In the rows, zero is written as 128.
The same turns and mirrors carry the whole set onto itself and the rows of a family onto each other. Which other rows belong to the same family as each row named below? List them in the order they appear above.
These 30 rows form 5 families of 6 rows each.
Z189: [ 95 141 122 147 117 120 102 137 139 141 112 157 148 179 152 114]
Z839: [114 125 177 134  86 115 122 138 145 122  97 131 127 136 152 161]
Z355: [113 123 131 141 111 115 114 135 133 136 115 170 143 179 141 110]
Z682: [ 95 155 147 134 124 133  97 141 138 134 103 138 118 142 157 166]
Z389: [ 98 151 163 163  99 138 119 144 136 139 131 103 101 155 117 131]
Z766: [ 97 150 149 172 100 133 118 137 130 146 114  94 103 151 125 120]
Z700: [120 108 117 139 102 151 115 140 144 146 115  83 142 143 111 119]
Z248: [116  96 123 129  95 149 131 126 139 135 113 105 145 144 109 121]
Z202: [108 135 169 158  93 130 132 127 130 142 118 106 101 150 117 122]
Z814: [105 137 141 141 104 108 104 143 143 145 128 170 150 175 145 122]
Z384: [130 111 130 131  87 138 126 131 149 138 118  97 129 160 104 109]
Z443: [139 132 125 144 142 121  86 145 159 158 101 110 128 157 148 109]
Z641: [142 132 115 135 132 120  83 137 153 151 110 117 141 166 149 102]
Z252: [151 118 123 131 134 129  90 142 156 159 112 121 142 157 134 105]
Z982: [ 81 143 133 127 110 129 107 135 142 121 109 142 143 135 154 162]
Z427: [121 104 127 140  93 148 120 120 134 143 121  91 136 148 108 122]
Z712: [ 85 144 141 133 108 133  97 138 147 122 111 131 131 131 172 164]
Z895: [117 133 120 140 124 125 102 131 132 139 116 161 146 182 153 118]
Z238: [125 134 118 148 134 127  75 137 145 163 118 118 147 162 133 109]
Z196: [113 140 156 172  95 136 132 126 129 142 115  87 113 149 124 116]
Z73: [ 85 151 140 123 128 133  88 140 150 129 103 126 151 147 148 162]
Z37: [113 115 124 130 109 121 105 140 151 145 120 162 147 170 164 107]
Z958: [141 128 132 142 137 131  96 146 157 180 114 111 136 162 136 112]
Z721: [ 81 149 129 137 117 130  90 147 148 124 102 117 135 132 156 157]
Z595: [123 128 177 136 104 111 109 140 147 131 104 122  98 137 151 157]
Z779: [126 122 180 118  99 117 119 138 147 143 104 120 112 140 143 160]
Z694: [111 139 153 167 116 137 129 132 147 140 125  88 107 139 112 127]
Z621: [118 111 130 122 106 156 127 137 156 134 122 100 149 160 110 115]
Z390: [133 108 165 123 105 108 114 135 147 132 106 137 109 132 142 160]
Z8: [125 130 166 139 104 113 115 133 149 125 113 133 106 130 152 171]

The rest of the family of Z390: Z355, Z766, Z248, Z443, Z721
The rest of the family of Z958: Z389, Z814, Z73, Z779, Z621
The rest of the family of Z252: Z189, Z700, Z202, Z982, Z595
The rest of the family of Z839: Z682, Z384, Z238, Z37, Z694

The same turns and mirrors carry the whole set onto itself and the rows of a family onto each other. Which other rows belong to the same family as each row named below? List them in the order they appear above.
These 16 rows form 4 families of 4 rows each.
Z662: [138 101 143 136 110 131 143 103 130 106 119 129 142 100 107 171 134 114
 155 150 143 134]
Z887: [117 144 169  99  87 127 159 120 124 102 113 144 110 106 111 129 142 127
 114 107 150 120]
Z160: [123 165 180 110  99 139 140 117 138 100 111 157 116 116 126 124 145 121
 112 103 125 126]
Z980: [116 164 159 124 133 114 105 163 153 113 104 179 116 108 113 126 146 103
 152 132 171 141]
Z141: [127 111 135 135 117 129 144  97 138 122 109 122 133 120 118 168 133 122
 147 122 136 131]
Z75: [113 170 183 135 119 105 113 145 138 110 106 180 108 110  99 125 147  90
 152 140 159 140]
Z784: [106 176 165 127 123 114 112 140 149 121 106 175 107 121 116 128 153  88
 154 133 161 152]
Z190: [153 111 167 119 146 125 121 118 145 117 112 152 122  99 133 116 123 107
 130 190 160 138]
Z304: [122 163 170 110  82 129 151 113 116 100 113 140 116 112 132 141 142 126
 109 114 145 131]
Z774: [123 165 170 143 130 127 100 147 147 105  98 179 129 112 121 126 146  86
 159 141 147 156]
Z147: [149 114 171 114 128 129 103 135 133 116 132 161 124 112 136 125 139 101
 130 192 172 147]
Z782: [152 117 168 119 143 150 112 126 154 120 133 159 117 104 129 116 136  95
 128 182 165 145]
Z587: [153 113 158 127 135 151 110 122 140 122 113 140 137 112 151 131 131 103
 120 182 161 146]
Z259: [123  94 149 133  98 120 139  94 119 116 124 134 142 117 113 157 129 120
 155 142 139 136]
Z20: [121 166 176 103  89 129 132 126 111 112 124 138 123 113 122 135 143 112
 114 101 145 116]
Z412: [136 101 138 118 120 117 139 101 122 126 124 123 136 102 111 170 129 110
 151 140 159 137]

The rest of the family of Z75: Z887, Z147, Z412
The rest of the family of Z774: Z160, Z141, Z587
The rest of the family of Z782: Z662, Z784, Z304

The same turns and mirrors carry the whole set onto itself and the rows of a family onto each other. Which other rows belong to the same family as each row named below? List them in the order they appear above.
These 30 rows form 5 families of 6 rows each.
Z235: [118 125 100 124 136 110 123 137 110 126 135 137 116  99]
Z36: [143 134 175 117 116 113 147 120 169 165 139 124 138 124]
Z90: [117 119 128 148 153 144 110 140 127 161 140 119 116 127]
Z780: [149 118 167 136 125 116 160 107 125 165 140 143 153 129]
Z78: [110 114 129 150 154 132 118 130 123 158 129 132 110 109]
Z709: [130  97 162 124 115 127 143 100 128 159 154 126 149 137]
Z730: [126 130 128 133 150 118 107 152 171 140 132 136 115 110]
Z758: [149 136 144  92  98  93 151 114 136 134 151 126 144 118]
Z644: [119 117 121 158 144 132 120 136 107 142 122 125 128 113]
Z472: [122 128  99 119 134 121 114 144 111 124 146 124 122 118]
Z197: [115 120 132 140 155 137 110 136 114 151 130 119 111 122]
Z972: [146 136 133 108  97  97 158 115 138 130 145 135 153 137]
Z459: [117 137 122 134 141 112 119 154 159 142 123 137 110  97]
Z127: [138 115 152 131 117 123 155  95 121 156 150 130 150 148]
Z549: [142 138 174 118 109 106 148 133 164 160 145 127 141 134]
Z487: [123 143 131 131 145 120 110 160 154 141 120 126 109 114]
Z424: [135 117 169 122 118 120 149 106 118 163 156 120 144 140]
Z785: [124 132 104 137 128 110 121 151 118 119 120 131 128 104]
Z898: [120 102 129 143 162 137 109 126 124 151 141 129 119 119]
Z540: [127 120 102 113 137 107 112 140 124 114 145 135 123 109]
Z680: [123 135 105 114 138 114 111 147 111 120 131 122 113 111]
Z491: [126 143 119 128 136 122 113 165 161 139 130 124 116 116]
Z395: [138 112 162 117 119 120 148  93 116 161 153 120 142 128]
Z416: [155 138 163 125 115 101 161 128 156 152 132 148 149 121]
Z376: [145 135 146  98  97  95 151 121 124 136 153 126 146 132]
Z431: [137 124 166 117 107 111 143 127 181 154 140 132 144 129]
Z136: [156 129 145 115 108 100 162 114 116 140 144 145 155 124]
Z563: [140 116 136  95  94 101 143 117 134 127 154 131 152 125]
Z256: [122 135 129 157 139 121 119 157 147 140 112 131 124 106]
Z273: [141 134 162 130 112 113 154 118 168 157 136 133 148 142]

The rest of the family of Z256: Z780, Z644, Z785, Z416, Z136
The rest of the family of Z90: Z36, Z758, Z472, Z491, Z395
The rest of the family of Z78: Z235, Z972, Z459, Z127, Z273

